Here are some points, each followed by its number:
np.array([-3., -1., 2., -18., 5., 5., -34., -20., 38., -14.,
          4., 19., -25., 1., 1., -16., 56., -20., -13., -8.,
          -38., 11., 24., -16., -27., -1., -1., 7., -5., -3.,
          46., -32.]) 0
np.array([16., -9., -47., 68., -31., 54., 4., -50., 33., 11.,
          -26., 8., 42., 3., -49., -44., 34., 20., -32., -5.,
          14., -43., -13., 76., -11., -80., 32., -22., -9., -11.,
          -30., 8.]) 1
np.array([-36., 6., -17., 12., 18., -5., 81., -51., -22., 33.,
          16., -32., -5., 27., -30., -17., -5., -14., 53., -6.,
          26., -13., -23., -10., 16., -51., 33., -67., 41., -19.,
          -62., 15.]) 2
np.array([87., 73., 28., 16., 57., 11., -76., 49., -49.,
          -103., -11., 1., -58., -11., 36., 24., 56., -94.,
          -4., 22., -3., 3., 50., -67., 30., 45., -93.,
          41., 36., 14., 60., -22.]) 3
np.array([96., 80., 32., 17., 44., 6., -84., 49., -50.,
          -109., -4., 0., -57., -13., 36., 26., 61., -92.,
          -5., 26., -3., 6., 51., -61., 28., 42., -89.,
          39., 42., 18., 54., -33.]) 4
np.array([16., 11., 6., 91., -23., 41., 16., -11., 20., 9.,
          -15., -45., 16., -12., -13., -4., 55., -10., -52., -29.,
          2., -54., 14., 28., 1., -79., 16., -35., 7., 11.,
          -8., -16.]) 5
np.array([18., -13., -8., -7., 14., 19., -31., -33., 36., 10.,
          -22., 20., -5., 7., 10., 1., 30., -24., -14., 11.,
          -24., 6., 29., 6., -15., 12., -34., 21., -27., -1.,
          22., -11.]) 6
np.array([-35., -39., -12., -40., -2., -11., 1., 9., 14., 5.,
          -6., 23., -1., 18., 1., 0., 7., 20., 5., 3.,
          -14., -3., 1., 14., -37., 0., 11., 6., 1., -3.,
          16., -13.]) 7
np.array([18., -45., 15., -6., -6., -11., -15., -9., 7., 9.,
          -45., 28., -5., 20., 1., 9., 2., -16., 17., 10.,
          33., 18., 9., 21., -12., -27., 19., -14., -22., -6.,
          -17., 12.]) 8
np.array([6., 31., 36., 3., 8., -20., 23., -57., 3., 39.,
          24., 1., -1., -24., -2., -7., -23., -25., 31., -4.,
          12., 45., -16., -26., 31., 17., 31., -36., -12., -13.,
          -46., 12.]) 9
np.array([10., 7., -46., 19., 18., 24., 21., -84., 17., 62.,
          -3., -42., 62., 6., 41., -19., 4., 3., 19., 58.,
          52., -12., 6., 49., 9., -33., -39., -17., 61., 7.,
          -46., 56.]) 10
np.array([56., 69., 21., 55., 41., 1., -25., -11., 10., -76.,
          60., 59., -74., 4., 16., 15., 24., -98., 49., -3.,
          -9., -11., 89., -50., 85., 79., -77., 96., 93., -16.,
          39., -39.]) 11
np.array([-8., -5., 2., -16., 9., 8., -41., -22., 52., -17.,
          1., 23., -30., 1., 4., -19., 65., -22., -15., -9.,
          -45., 15., 42., -15., -14., 4., -11., 13., -5., -13.,
          52., -32.]) 12
New points follow, each followed by the numbers of its two nearest points above by angle, nearest first.
np.array([-6., -32., -9., -65., -43., -64., 18., 5., -45., 16.,
          47., 35., 3., 39., -9., 16., -66., 51., 11., 21.,
          -10., 5., -53., 37., -30., 4., 56., 3., 7., -15.,
          -64., -26.]) 7 2
np.array([-7., -33., 5., 30., -15., -11., 26., -17., 18., 34.,
          2., 13., 16., -9., 20., 29., -3., -14., 0., -12.,
          -6., -47., 39., 36., -20., 8., 8., 16., 23., -7.,
          -3., -43.]) 5 7
np.array([7., 18., 31., 1., 7., -17., 20., -42., -2., 29.,
          11., -3., -3., -15., -2., -1., -14., -20., 23., -2.,
          9., 34., -15., -20., 16., 3., 29., -36., -11., -8.,
          -39., 6.]) 9 2
np.array([5., 16., 20., 97., -33., 49., 15., -2., 24.,
          9., -19., -55., 15., -9., -19., 2., 79., -13.,
          -59., -42., 5., -51., 20., 37., -3., -101., 23.,
          -62., 8., 7., -17., -18.]) 5 1
np.array([-21., -33., -4., -53., -32., -57., 20., 13., -35., 6.,
          48., 34., -4., 41., -12., 5., -58., 47., 3., -6.,
          -11., 7., -42., 17., -24., -2., 57., 0., 4., -20.,
          -43., -13.]) 7 2
np.array([-53., -28., 20., -33., -14., -21., 40., 5., -2., 70.,
          -16., -22., 38., -44., -1., 8., -23., 44., -7., -6.,
          -2., -16., -49., 20., -46., 4., 66., -46., -36., 16.,
          -2., -24.]) 7 2
np.array([-40., 8., 14., -44., 22., 4., 15., 57., -24., -38.,
          31., 23., -36., 60., -30., 7., 32., 44., -4., 8.,
          10., -14., -46., 5., -10., -36., 14., -16., 44., 18.,
          -2., -9.]) 7 2
np.array([8., 16., 27., 5., 14., -12., 22., -43., 0., 25.,
          21., 7., -2., -10., 1., -8., -24., -16., 17., -2.,
          5., 34., -20., -25., 20., 3., 22., -24., -7., -6.,
          -38., 16.]) 9 2
np.array([-77., -18., -13., -28., 43., 19., 110., -5., -15., 68.,
          17., 0., -3., 58., -57., 17., -35., 66., 28., 8.,
          41., -61., -70., 29., 19., -19., 21., -24., 10., 20.,
          -39., 7.]) 2 10
np.array([6., 24., 44., 1., 10., -23., 26., -54., 1., 47.,
          14., -9., -6., -18., 2., 1., -18., -24., 29., -2.,
          16., 39., -20., -27., 21., 7., 36., -44., -13., -7.,
          -40., 6.]) 9 2
np.array([-45., -31., -41., -28., -28., -12., -30., 53., 3., -33.,
          -25., -47., 32., -7., 46., -28., 2., 23., 17., -2.,
          10., 44., 27., -17., -38., -17., -21., -5., 29., -3.,
          33., 65.]) 7 10
np.array([10., 23., 24., -8., 2., -17., 7., -38., -5., 22.,
          14., -4., 0., -19., -3., -11., -18., -8., 18., 3.,
          9., 40., -28., -20., 9., 4., 31., -32., -13., -3.,
          -30., 11.]) 9 2
np.array([-29., -31., -33., -33., -16., -19., -8., 24., -4., -15.,
          -2., 7., 21., -11., 11., -12., -22., 20., 7., -4.,
          -22., 9., 3., 2., -37., 17., 6., 11., 3., -12.,
          13., 4.]) 7 0
np.array([10., 6., 19., 78., -26., 39., 21., -4., 17., 17.,
          -19., -48., 10., -3., -14., 12., 54., -6., -51., -30.,
          -3., -47., 11., 29., -6., -76., 16., -43., -4., 13.,
          -18., -22.]) 5 1
np.array([-53., -43., -50., -31., -36., -24., -36., 64., -2., -28.,
          -37., -60., 51., -18., 64., -38., -5., 25., 21., 7.,
          14., 39., 32., -7., -43., -17., -14., -9., 41., -11.,
          39., 76.]) 7 10
np.array([3., 22., 34., -1., 0., -18., 15., -39., -1., 34.,
          8., -12., -2., -17., -1., 2., -15., -20., 23., -3.,
          11., 42., -15., -19., 19., 2., 30., -44., -16., -10.,
          -43., 12.]) 9 2
np.array([-23., -61., -42., -122., -14., -37., -29., 78., -68.,
          -7., -35., -14., 37., 32., 17., 9., -58., 83.,
          -18., 40., 3., 24., -64., 17., -77., 10., -3.,
          -1., -52., 14., 3., 35.]) 7 8
